[[ 4.70  4.46  1.25  1.68]
 [-5.98 -4.94  4.20 -3.33]
 [ 4.31  4.41  3.81 -5.84]
 [-4.27  4.50  1.68 -0.91]]
=>
[[ 4.70  4.46]
 [-5.98 -4.94]
 [ 4.31  4.41]]

[[-2.08 -4.08 -3.46]
 [-4.75 -3.63 -6.97]
 [-2.81 -3.20 -5.69]
 [-4.23 -4.56 -6.38]]
=>
[[-2.08 -4.08]
 [-4.75 -3.63]
 [-2.81 -3.20]]

[[-0.49 -6.82 -1.90  5.42 -0.30]
 [-4.89 -4.27 -1.32 -6.06  4.61]
 [ 0.02  0.60  7.30 -6.14  3.80]
 [ 2.90 -0.49  1.50  3.14 -0.38]
 [-0.18 -3.86  2.25  0.76  1.41]]
=>
[[-0.49 -6.82]
 [-4.89 -4.27]
 [ 0.02  0.60]]

[[-6.19 -2.01 -1.84  1.70]
 [-1.22 -3.78 -0.68  1.52]
 [ 0.00  2.12 -4.21 -3.39]
 [-0.10  0.44  0.37 -2.61]]
=>
[[-6.19 -2.01]
 [-1.22 -3.78]
 [ 0.00  2.12]]

[[-5.45  1.82  0.41]
 [-5.52  1.28 -1.72]
 [-3.67  1.23 -1.98]
 [-3.66 -0.81 -2.75]]
=>
[[-5.45  1.82]
 [-5.52  1.28]
 [-3.67  1.23]]

[[ 2.55 -2.25  4.74]
 [-3.53 -1.34 -4.62]
 [ 6.04 -4.78 -2.16]]
=>
[[ 2.55 -2.25]
 [-3.53 -1.34]
 [ 6.04 -4.78]]
